Rows are one point carried round by a steady rotation, each followed by how many ticks it has turned.
The counts run from 0 to 1014.
[ 1.93 -1.08  3.25 -1.69 -0.71 -0.71  1.15  1.88 -5.36  3.38 -0.54  2.82
 -0.73 -2.86  3.10 -3.08 -0.80 -1.19 -2.33  0.85  1.54  4.37  2.23  1.67
 -2.14  2.30 -1.35  1.39  1.27  0.50  2.49 -2.19 -3.78  1.13]  923
[ 6.98 -0.54 -0.17 -1.82 -0.74 -3.58  1.75 -2.10 -2.84  0.37  1.74  0.71
  0.17  2.35 -2.49  1.64 -2.54 -1.34  1.11  0.77  2.53 -2.94 -1.76 -1.51
  3.27  0.47  0.25 -3.58  3.05 -2.66 -0.43 -0.98  0.20  3.02]  716
[ 3.88 -2.32  0.85  2.83  1.74 -0.50 -2.86  0.37 -2.77 -3.05  3.72  1.70
 -2.82  0.08 -3.00  1.63  0.41 -2.09  2.13  0.86  3.78 -2.09  2.20 -1.29
  5.59 -0.03 -1.59 -4.07  1.50  1.01  0.00 -1.01  0.43  1.41]  811
[ 3.81  1.82  1.50  2.77  1.42 -0.13 -0.01 -0.53  0.20  3.57  1.21 -2.44
 -1.70  1.35 -0.07 -1.68  1.38  0.97 -2.86 -3.08  2.02  4.79 -0.04  2.41
  4.57  1.57 -0.55  0.96  5.06 -0.73 -0.57 -0.28  1.41  3.68]  193
[ 4.09  0.50 -1.23 -1.04  0.97 -0.70 -5.07  2.16  0.05  1.51  1.37 -1.65
 -4.56  0.74 -1.31  2.25 -3.47  1.75 -1.20  0.85  1.93 -1.50  2.35  1.95
  2.17  2.46 -0.42 -0.65  3.95  0.28 -4.57 -1.42  0.88  5.29]  384
[ 2.65 -0.01 -0.11  0.82  2.44 -0.52 -5.51  2.74 -3.46 -1.13  3.70  1.71
 -2.66 -2.74  0.03 -0.05 -2.52 -1.12  0.02  2.38  1.31 -3.12  3.18  0.15
  3.19  4.38 -2.26 -1.59  2.71 -0.07 -2.34 -1.81 -1.00  1.14]  425
[ 4.22  1.07 -1.12 -1.15 -1.95 -0.87 -4.98  3.46 -3.08  1.53 -0.10 -0.14
 -6.14  1.84 -0.94  0.95 -2.71  0.54  0.90  1.75  1.32 -0.02  2.08 -0.24
  2.37 -0.65 -0.62 -0.23  0.22 -0.10 -3.20 -0.58 -0.13  5.24]  87
[ 3.84 -0.37  4.05  3.10 -0.04  1.45 -0.30 -1.70 -3.75  0.54  1.80  3.43
 -1.39 -2.57 -0.90  0.39  1.77 -2.72  2.10  0.30  3.15 -0.27  2.32 -5.51
  3.44  0.05 -3.35 -0.76 -0.32  0.26  0.24 -2.43 -2.46  0.03]  718
[ 2.56 -3.00  4.19  1.00  0.10  1.71  2.26  1.72 -2.58  0.84  0.49  3.25
 -2.26  0.30 -1.55 -1.82  1.48 -2.56 -1.58  0.81  4.33  4.68  2.11 -0.51
  0.15 -1.28 -0.92  0.67  1.93  3.10  4.29 -1.04 -2.49  2.20]  314
[ 0.22 -3.17  1.47 -5.35 -2.14 -2.57  0.33 -1.78 -3.34 -1.18 -2.06  1.05
 -1.18 -0.51  0.04  4.09 -0.29  1.34 -0.90  1.54  2.81 -1.85  1.40 -2.43
  0.29 -2.86  1.46 -5.85 -1.35 -1.60 -2.34 -4.44  1.36  1.87]  609
[ 1.37  0.93  2.84 -1.32  0.91  1.99  0.44 -1.25 -1.16  4.87 -2.70  0.16
 -1.24 -1.55  0.85  2.25  1.24  3.11 -3.68 -2.08  1.82  0.22  3.47 -1.99
  0.12  3.13 -0.91  2.33  1.41 -1.55 -3.54 -5.22 -2.62  1.08]  428
[ 3.00 -0.57  2.21  4.16  0.77  0.83  0.91 -1.59  1.61  3.68  0.29 -0.55
 -2.49  0.63 -0.69  0.21  2.49  1.87 -1.36 -3.70  4.55  5.96  1.36  1.72
  4.03 -1.62 -0.20  0.68  2.42  2.19 -0.26 -1.33  0.84  3.15]  544
[ 1.34 -2.38  1.91  1.16  3.61 -0.30  1.14 -1.46  1.88  1.86 -0.19 -1.69
 -0.35  2.14 -0.93  1.69  2.41  2.21 -4.77 -2.74  4.35  4.04  1.91  2.78
  2.75 -0.46  1.82 -1.89  4.42  0.21  0.60 -3.02  1.69  1.87]  903
[ 3.41 -1.39  4.03 -0.97 -3.84  0.14  2.39 -0.61 -4.41  3.83 -0.85  3.35
 -0.01 -4.48  3.01 -0.50 -0.68 -0.42  1.43 -0.10  3.25  4.43  0.70  0.20
 -1.86 -1.89 -0.97  0.71 -1.14  1.84  1.36 -3.25 -2.63  1.44]  577
[ 0.47 -3.45 -0.48 -1.34  2.38 -2.75 -4.42  2.72 -4.73 -3.03  2.22  3.01
 -1.89 -2.39  0.73  1.85 -1.43 -0.70  0.52  2.35  2.04 -2.39  2.19  0.42
  1.99  1.03 -0.46 -4.61  0.87 -0.24  0.10 -3.36 -0.80 -1.42]  865
[ 1.44  2.31  3.79 -1.45 -5.09 -1.28  3.11 -3.12 -3.76  4.92 -2.67 -0.96
 -0.38 -1.94  3.06 -1.40  1.04  0.52 -1.51 -1.62  0.80  4.64  0.17 -1.19
 -0.36 -1.75 -1.65  0.83 -0.76 -1.39 -1.23 -2.39  0.08  2.34]  489
[-2.47  0.33  1.25 -3.07 -1.57 -3.56 -2.01 -2.21 -5.00 -0.13 -2.47 -0.74
 -1.38 -2.43  2.58  2.12  1.02  1.64 -1.93 -0.38 -0.31  0.60  1.14 -1.80
  1.42 -1.80  0.02 -4.05 -2.06 -3.73 -4.00 -4.38  2.40  0.54]  298
[ 2.21 -0.18 -1.22  2.56  2.84 -2.48 -3.01  0.10 -0.84 -0.79  1.01 -0.45
 -3.37  2.04 -2.30  3.28  1.15  1.48  1.07 -1.94  2.39 -0.21  0.77  0.23
  7.44 -2.22  1.32 -4.43  1.44 -2.21 -1.88 -2.14  2.03  0.66]  899
[-1.93 -1.26  2.59  0.26  2.50  1.39 -1.62  1.34 -1.33  1.95 -2.95  0.16
 -4.03  1.37  0.65 -0.29  4.27  2.65 -5.63 -1.87  2.00  5.34  4.30 -0.87
  1.95 -0.60 -0.02  1.73  1.23 -0.61 -0.72 -3.57 -0.73  1.04]  300
[ 1.28  0.59  4.29  1.21  0.93  0.27  3.06 -5.18 -1.37  2.36 -0.93 -1.04
  0.01  0.51 -0.41  1.32  4.18  0.71 -2.80 -2.78  2.80  1.48  1.70 -3.75
  4.27 -0.38 -0.77 -1.68  2.05 -3.11 -0.88 -3.69  0.62  0.75]  854
[-0.07 -5.02  3.55 -2.58  1.20 -1.71  0.24 -0.58 -2.32 -1.18  1.87  0.06
  0.86 -2.50  1.93 -1.19  0.01 -1.26 -4.04  1.65  4.41  2.90  2.54  2.92
 -2.22  1.25 -0.25 -3.23  2.79  2.85  1.68 -2.94  1.89  2.83]  910
[ 3.12 -0.83  0.25 -0.71 -0.46  0.17 -2.63  3.26 -3.45  1.45 -1.21  4.75
 -5.09 -0.48 -1.93  3.00 -1.69  0.66  2.54  1.16  2.91 -0.93  2.83 -2.28
  1.30 -2.14 -0.09  0.09 -1.91  0.29 -1.55 -3.38 -4.25  0.38]  176
[ 5.78 -1.82  0.12 -3.65 -1.25 -3.85  3.04 -0.78 -3.51  0.62  1.46  0.87
  0.61  2.23 -1.31 -0.10 -2.89 -1.90  0.57  1.94  2.82 -0.17 -2.43  1.73
  0.76 -0.13  1.45 -3.70  3.84 -0.65  1.81 -0.91  0.58  3.59]  316
[ 5.14 -0.57  3.35 -0.74 -2.51 -1.57  4.13 -2.54 -2.20  4.35 -0.06  0.86
  2.21 -2.67  2.90 -1.16 -1.61 -0.69 -0.04 -1.12  3.04  4.38 -0.86  2.64
 -1.30  0.70 -1.58  0.22  1.67  2.12  1.15 -1.23 -0.70  2.77]  977
[ 3.64  1.23  3.08  3.64 -0.23  0.59 -0.16  0.39 -2.06  2.78  2.61  0.50
 -1.13 -2.58  2.03 -3.55 -0.25 -1.11 -0.22 -1.23  2.21  5.42  1.20  2.67
  1.77  1.51 -2.67  1.81  2.17  2.68  1.26 -0.03 -0.51  3.49]  585
[-0.01 -2.85  0.86 -2.59  0.23 -3.66 -1.65 -2.26 -3.21 -2.55  0.61 -0.05
  0.42 -1.93  0.94  3.59 -0.59  0.51  0.75  1.01  2.77 -1.92  0.68 -0.19
  2.16 -1.62  0.53 -7.46 -0.66 -0.51 -1.83 -3.58  3.28  0.62]  906
[ 2.08  1.13  2.17 -1.82 -4.62 -1.93  1.86 -2.94 -2.49  4.23 -3.48  0.07
 -1.39 -0.57  1.53  2.22  0.50  2.38  1.04 -2.43  1.99  3.21 -0.36 -1.71
  0.79 -4.49  0.03 -0.75 -2.68 -0.75 -2.78 -3.22  0.41  2.51]  840
[ 2.51 -0.17 -1.75 -0.51  2.39 -4.95 -0.61 -0.86 -1.04  0.58  0.98 -1.73
 -0.11  1.71 -0.40  1.29 -0.14  1.48 -0.83 -2.08  1.52  1.30 -1.95  3.95
  5.15 -0.27  2.41 -4.95  3.35 -3.47 -1.00 -1.79  3.51  1.68]  898
[-1.11 -1.66  3.80 -0.74 -2.24 -1.22 -0.39 -3.85 -2.12  1.05 -1.49 -1.58
  0.56 -4.49  4.04  2.43  1.18  1.98 -1.12 -1.29  2.51  2.48  2.39 -0.70
  0.22 -2.04 -1.14 -3.01 -2.21  1.21 -3.07 -4.15  2.94  1.49]  644
[ 3.56  1.71 -1.51  1.99  1.49 -2.56 -2.17  1.97 -3.07  0.33  1.13 -0.90
 -4.02  4.33 -2.67 -0.63  0.69  0.40 -0.12 -0.92  0.66  1.87 -0.45  1.10
  7.03 -1.20  0.65 -2.44  2.63 -3.21  0.47 -0.08  0.60  1.81]  100
[ 3.01 -2.10  3.04 -0.85  1.34 -0.68  3.42 -3.92 -0.25  4.80 -1.39  1.90
  2.22 -3.55  1.18  3.64  0.66  2.41 -0.28 -3.37  4.04  1.09  0.88  0.34
  0.07  0.53  0.82 -0.61  1.24 -0.83 -1.16 -5.13 -1.71 -0.12]  374
